In the rows, zero is written as 128.
A single turn carries every row of the set below to another of its rows. Some are shown first; where does it send the rows asked next?
bafeg: [126  92  82 104 145 136 117 105 171 123 132 138 114 125  99 118 117 144
 136 144 148  69 142 119 137 122 140 131 116 136 157  94 111 107 151 113
 128 130 129 147 119  94 153 106]
palu: [115 138 109 146 129 164 134 124 102 141 142  99 150 127 146 176  98  93
 118  95 139 126 135 141 147  76 110 129 122 116 143 111 125 116 127 132
 145 135 103 121 137 103 150 143]
fut: [119 136  90 133 137 164 103 114 119 147 132 106 116 106 127 165 130 122
 151 135 115 103 126 131 142 112 123 108 127 129 140 109 115 105 173 111
 162 134  83 106 124 108 131 138]
Tegod: [145 110 126 124 109 181 119 159 129 115 128 119 117  93 109 135 125 138
 194 125 147 127 146 132 151 126 141 153 131 124  95 111 136 125 124 129
 124  99 139  90 134 112 128 129]
fimo: [108 101 117 106 165 114 152 123 160 132 149 131 137 108 125 117 146 123
 160 131 148  97 122 135 106 158 118 175 131  87 132  87 129  85 136 110
 145 123 124 128 114 101 120 115]
rofek: [139  93 168 135 135 101 129 157 158 118 110 150  94 163 133 149 161 151
 151  96 138 119 120 157  86 120 132 147 114  80 145  99 152 122 116 149
 106 129 138 148 130 115 127 137]
kepo: [117 112 123 151 147 114 133 112 136 143 119 106 109 133 135 106 109 149
 179  99 165 125 118 143  91 138 118 154 120  79 157 106 123 100  98 108
 154 151 109 135 116 121 117 152]
Difun: [119 115 126 139 162 131 119  87  88 132 127 135 131 128 123 131 121 110
 130 127 113 146 126 137 155 144 117 112 159 163 116  95 104 109 153 129
 116 107 102 101 118 105 117 161]
vef: [138 126 159 111 116 139 124 161 151 131 158 170 122 144 113 136 105 132
 137 142 139 140 119 140 118 142 148 128 105 114  99 135 137 104 109 148
  95 125 144 113  76 136 125 121]
rop: [148 148  99 140 127 117 127 134 124 109 154 139 158 127 134 109 118 124
 120 100 132  92 173 140 110 150 151 122 112 114 162 126 135 126  87 140
 183 113  98 123 118 137 115 134]
faz: [138 113 124 137 151 109  96 129 142 162 122 122 135 135 153 128 161 115
  80 149 146 134 135 110 126 101 144 106 120  83 143 138 116 118 138 103
  96 132 176 124 126 112 134 113]
matot: [120 100 101 130 141 154 109  98 102 158 115  90 121 116 104 155 135 159
 139 114 118 125 113 137 144 119 140  99 124  99 123  88 131 130 167  98
 132 122 115 103 124 103 117 149]
dig: [146 113 130 119 100  78 135 155 137 120 125  97 112 147 151 124 158 104
 124 117 120 119 161 127 131 113 122 145 137 111 181 139 137 143 145 160
 151 158 138 136 139 144 121 129]
Vad: [139 112 119 131 113 129 124  97 108 116 114 139 120 129 160 123 160 112
 124 146 160 159 109 122 106 141 154 112 169 152 120  94 105 127 144 129
 128 100 177 136 139 125 125 127]
devi: [111 108 109 151 120 123 115 148 103 117 114 148 157 133 103 106 103 143
 155  83 127 137 148 120 143 148 130 110 158 130 134 141 109 135 161 123
 127 106 105 140 147 142 120  91]
sako: [105 110 139 142 133 121 140 149 133 110 123 163 150 135 133 144  68 133
 127  94 110 117 112 161 112 134 151 130 126 114 149 157 131 119 119 157
 106 118 136 138 100 157 137 139]
falo: [109 128 126 137 102 141 122 120 135 119 138 140 134 143 127 148 114 113
  94 105 167  90 169 125 151  89 137 111  75 118 132 133 125 126  87 156
 158 129 139 121 125 128 138 127]
Bivip: [130 126 124 108 156 114  77 140 113 143 106 118 143 126 170 124 127 107
  95 132 125 117 146 117 106  92 111 123 105 119 171 144 130 130 138  97
 116 144 134 165 106 128 136 124]
Mil: [139 112 127 128 153 128 124 174 126 144 117  99 123 127 105 143 111 135
 158 119 135 114 123 118 143 145 142 153 116 111 142 139 122 155 108 142
  91 128 118 131 146 119 165  65]
Kotu: [140  99 112 157 134 127 132 128 138 129  99 159 122 136 109 120 111 160
 117 155 148 103 143 116 106 110 112 147 124 161 108 137  97 132 156 139
 120 141 125 170 137 101 161 143]
numib: [152 113 123 131  82 137 131 146 130 125 130 112 120 142 124 123 150 134
  84 125 162 127 142 138 137 124 126 133 128 117 100 148 137 153 119 169
 162 152 141  94 157 140 136 140]
vuzib: [133 119 162 143 154  94 128 159 170 107 142 161  98 133 150 144 143  96
 157 124 125 119 127 162  97 125 137 162 106 113 154  94 130 112 132 149
 108 133 111 153 142 122 129 135]
tuf: [157 104 149 110 101 112 129 110 164  77 138 145 120 155 132 124 180 148
 142 122 105 120 127 125  99 123 171 138 119  96 129 125 159 140 135 157
 121 131 135 130 117 119 111 139]
Gotu: [140 123 130 121 167 158 118 109 141 120 133 139 123 119 198 118 143 117
 127 110 141 130  90 133  94 121 128 141 123 121 141 114 130 133 118 150
  67 114 122 133 142  89 130 133]
fofi: [ 77 100 120 121 101 143 127  92  91 112 140 125 133 156 133 156 138 115
 105 136 112 135 130 108 117 130  92  88 151  99 129 123 140 103 114 133
 130 142 115 116 125 114 131 122]
lale: [117 113 122 123 132 157 125  99 118 134 121 109 153 133 104 166 154 140
 121 145 128 135 111 127 140  77 142 133 119 112  97 110 155 117 109  91
 104 105 103 108 126  90 137 133]
Kez: [128 107 168 169 133 135 126 118 145 156 108 128 103 146 136  94 100 154
 136 127 141 132 105 135 107 128  96 158 155 136 136 136 119 131 131 132
 158 102 102 138 119 108 142 159]
devuv: [140 117 161 132 159  66 129 154 138 132 131 119 126 147 122 129 137 144
 130 135 123 130 142 121 120 119 158 139 122 121 146  87 129 136 142 128
  82 145 165 178 146 136 137 136]
lomi: [ 88 115 155 120  86 143 139 124 141 148 149 110 129 134 128 121 141 142
 103 126 151 164 123  99 127 144 123 135 135  86 126 132 143 144  92 153
 119 122 128 109 151 112 118 108]
nalo: [123 115 123 131 129 153 115  97  91 138  99 134 117 157 121 148 144 151
 135 110 124 125 127 119 136 130  92  95 176 143 121 123 117 101 137 144
 143 117 109  99 100 101 125 149]
mimol: [109 118 115 125 164 104 137 125 138 128 108 126 118 155 101 118 118 124
 126 130 131 147 153 134 119 115 115 120 118 130  72 132 119 137 157 154
 133 168 168 155 140 102 139 158]
fug: [160 133 105 153 111 108 130 109 161 122 109  98 121 118 120 159 177 110
 124  98 163 139 132 123 122 125 145 103 114  98 128 108 152 128 144  95
 159 106 127 124 132  84 122 131]
Gon: [120 135 131 127  95 106 119 128 120 131 148 151 131 141  85  94 132 126
 143 126 144 123 149 106 141 141 113  79 130 129  91 126 143 124 149 119
 128 129 106 111 129 150  97 112]
piz: [145 100 107  97 102 137 124 109 121 124 144 133 145 123 115  93 139 138
 132 109 130 153 143 115 114 161 198 149 140  84 132 123 151 119 104 133
 119 129 121 117 137 108 110 112]
Mited: [136 111 107 118 147 132 119 149 112  99 108 124 148 103 122 101 137 131
 111 141 116 143 133 168 133 114 158 164 130 162 110 146 129 171 117 138
 137 116 101 139 157 144 136 126]
Ruvu: [132 124 134 126 116 113 107 112 100  74  99 119 122 133 160 141 142 113
 120 126 143 139 137 122  95 138 109 102 147 164 131 109 121 139 129 115
 175 115 147 148 103 135 128 147]
godos: [112 114  89 113 154 118 108  96 153 129 117  97  93 156  99 106  95 137
 155 102 147 117 147 138 133 114 145  96 102 111 148 105 123 122 126 120
 140 169 151 142 123 109 133 142]
badut: [120 134 141 125 136  85 145 140 135 146 132 101 116 130 104 135 115 109
 138 133 132  72 119 119 134 132 123 112  97 108 131 142 165 153 101 140
 106 152 114 113 146 153 144 116]
bar: [105 126 105 157 155 146 102 116  68 132 150 143 143 142 127 136 116 130
 119 149 132 151 122 142 127 127 116 108 133 131 138  88  97 130  98 115
 113  89 109 132 130 105 125 111]
mipup: [112 114 122 144 111 135 146 125 126 101 115 114 129  89 121 136 102 125
 171 102 127  83 140 148 139 113 131 124 130 124 124 128 160 134 126 133
 143 109 131  94 149 151 123 179]
bor: [ 98 114 164 115 167 120 145 123 163 147 135 123 120 139 123 103 129 110
 131 132 117 143 114 143 125 145 101 154 157 120  92 120 139 127 156 145
 160 102 140 122 120  94 129 144]
Puso: [ 96  91 123  96 131 151 110 107 120 112 116 146 146 115 113 122 119 121
 122 121 133 142 141 128 148  89 192 153  96 128 118 128 130 135  96 128
  94 115 128 148 140 111 134 105]
popem: [174 138 129 152 135 117 118 147 134  93 157 152 126 141 159 118 125 124
 149  94 127 126 140 160 112 118 165 149 108 123 167 100 106 158 135 173
 138 115 130 151 132 121 114 141]
zut: [137 126 152 139 166 128 115 120 158  82 131 116 121 136 182 147 150 128
 105  97 140 116 115 122  97 127  98 107 108 100 130 127 139 137  97 138
 115 126 125 109 108  89 133 151]
zagos: [ 77 149 138 143 148 129 133 144 128 122 140 123 158 106 140 117 117 129
 113 133 121 132 136 137 121 129 113 138 118 136 156 130 126 162  79 135
 147  84  84 145 140 133 119 113]
non: [170 115 128 129 139  78 112 156 131 130 117 118 123 141 117 101 178 148
 136 161 128 133 138 140 134 112 162 164 124 131 156 112 128 162 122 119
 109 100 134 139 134 130 109 117]
Rume: [157 140  90 122 115 134 121 109 127 135 100 110 131  99 144 138 146  92
 149  94 147 138 120 135 105 114 143 138 114 136 155 103 155 135 157 100
 138 105  93 171 144  95 121 129]
Vovu: [141 140 153 128 134  87 121 171 152 128 125 129 114 162 136 146 149 146
 143 138 129 101 152 102 102 103 130 134 136 128 161 121 128 112 134 146
 122 161 148 179 134 138 152 118]

Bivip turns into Ruvu
dig turns into fofi
piz turns into Puso
Now these:
Mil turns into devi
nalo turns into rofek
bor turns into fimo

A single turn carries every row of the set below to another of its rows. Some are shown first; where does it send the rows asked next?
fenog: [108 149 150 125 127 104 123 160  99 115 212 137 131 144 130 105 124 130
 134 134  76]
duzaz: [105 112 128 166 131 105 139 177 118  96 162 175 122 140 133 131 143 124
 141 114 149]
zapor: [127 137 138 124 127 153 129 161  92 133 146  84 162 114 117 116 162 128
 131  89 153]
kadi: [135 129 136 131 136 151 121 158  86 141 142  91 169 105 112 132 155 140
 134  83 145]
Dar: [188 117 143 115 127 120 157 131 107  99 168 143 114 119 155 137 131 122
 146 120 111]
moru: [114 118 128 161 120  98 133 178 122  92 167 166 127 144 151 143 145 121
 135 105 154]
ladul: [131 132 133 120 126 135 128  91 113 124 131 114 167 130 144 160 113 149
 142 125 107]
boruz: [159 139 160 127 138  95 143 131 124 125 128 144 116 132 123  89 154 144
 109  69 113]
Lav: [ 93 126 125 141 113 108  87 144 143 151 126 156 149 116 156 135 147 136
 130 117 127]
tesuz: [176 116 146 109 105 123 162 134 109  94 156 149 104 122 149 143 140 121
 140 119 121]
Mol: [182 121 150 112 110 129 154 136 106 114 171 152 104 130 151 131 131 122
 150 124 126]
dozu: [185 119 153 120 112 136 157 132 111 104 158 156 116 134 146 147 141 118
 153 117 122]
meb: [122 175 136 131 154  90 147 148 123 105 143 146 161 153 131 120 114 161
 104  90 145]
berur: [125 128 144 114 119 131 136  92 103 131 124 128 165 139 141 162 114 139
 138 144 113]
ren: [143 103 128  92 140 118 142 167 113 121 146 104 166 144 146  91 128 110
 115 139 106]
filam: [103 171 149 137 148 115 121 147  77 125 141 146 130 102 100 119 168  99
 154 112 109]
gek: [128 111 127  96 135 125 146 176 121 102 149  97 178 138 142  99 124 116
 122 128  99]
Moz: [117 151 156 119 122 100 120 169  96 112 202 136 140 129 137 114 132 118
 128 130  63]
tadep: [121 144 144 106 133  96 120 163 105 113 214 144 134 141 137 115 129 127
 132 120  70]
dovi: [134 135 146 135 128 145 124 156  85 135 145  86 172 113 104 126 144 134
 125 100 158]
voke: [121 126 148 126 108 143 138  93 106 130 132 122 156 125 149 161 119 152
 142 131 101]
Guseg: [119 104 139 163 129 105 143 176 131 103 167 174 129 134 146 136 147 129
 133 109 154]
mar: [140 144 135 134 135 149 129 172  85 132 143  86 163 106 112 120 155 131
 127 103 150]
moga: [134 149 138 122 161  99 165 149  80 146 110 163 137 126 137 124 144 153
  99 102 114]
vemiv: [146 160 180 146 139 110 135 155 114 143 158 160 159 117 132 118 106 164
 119  80  99]
Pem: [127 139 137 118 109 139 128  96 110 133 127 134 155 140 143 168 123 149
 142 138 102]
rusu: [ 93 129 130 148 115 113  86 140 133 149 125 150 157 120 168 133 144 120
 143 105 124]
ran: [ 96 130 117 148 125 105  77 136 134 147 126 141 145 117 151 128 153 130
 137  96 125]
demop: [100 170 139 136 160 114 122 151  74 123 157 155 136 104 111 135 168 108
 157 100 106]
tapu: [102 128 134 145 106 108  75 142 136 153 122 145 151 116 142 129 140 129
 135 106 127]
kug: [160 181 126 134 145 114 119 161 107 152 123 147 145 136 168 101 114 138
 130  97 102]
buv: [137 105 126 109 140 123 136 177 113 115 147  94 170 151 137  95 139 117
 111 133  97]
fuv: [ 97 166 152 138 149 115 132 147  60 122 155 139 134 108 113 131 178 105
 144 108 109]
zeri: [105 184 151 130 155 117 132 143  77 121 160 140 138 101 108 123 169 106
 149 116 112]
Fofiv: [137 138 150 172 154 128 156 134  84 129 133 139 140 161 132 117 119 170
 127  98  85]
vemaf: [134 151 138 123 160 120 145 153 134 112 116 163 159 168 129 100 119 128
 144  79  95]
nub: [146 157 127 122 124 126 131 157 105 141 147 132 126 176 130 116 136 176
 112  71 128]
kel: [118 112 122 168 139  93 136 172 113  96 177 166 116 132 146 136 147 129
 133 105 142]
bepiz: [138  93 123  89 146 121 145 163 115 116 147  99 173 141 138 108 129 125
 113 121 100]
Mel: [112 150 158 117 132  98 118 153 109 115 204 130 142 144 128 103 139 119
 126 130  67]

duzaz turns into filam
demop turns into ran
Mel turns into Guseg
Now these:
voke turns into gek
moga turns into kug

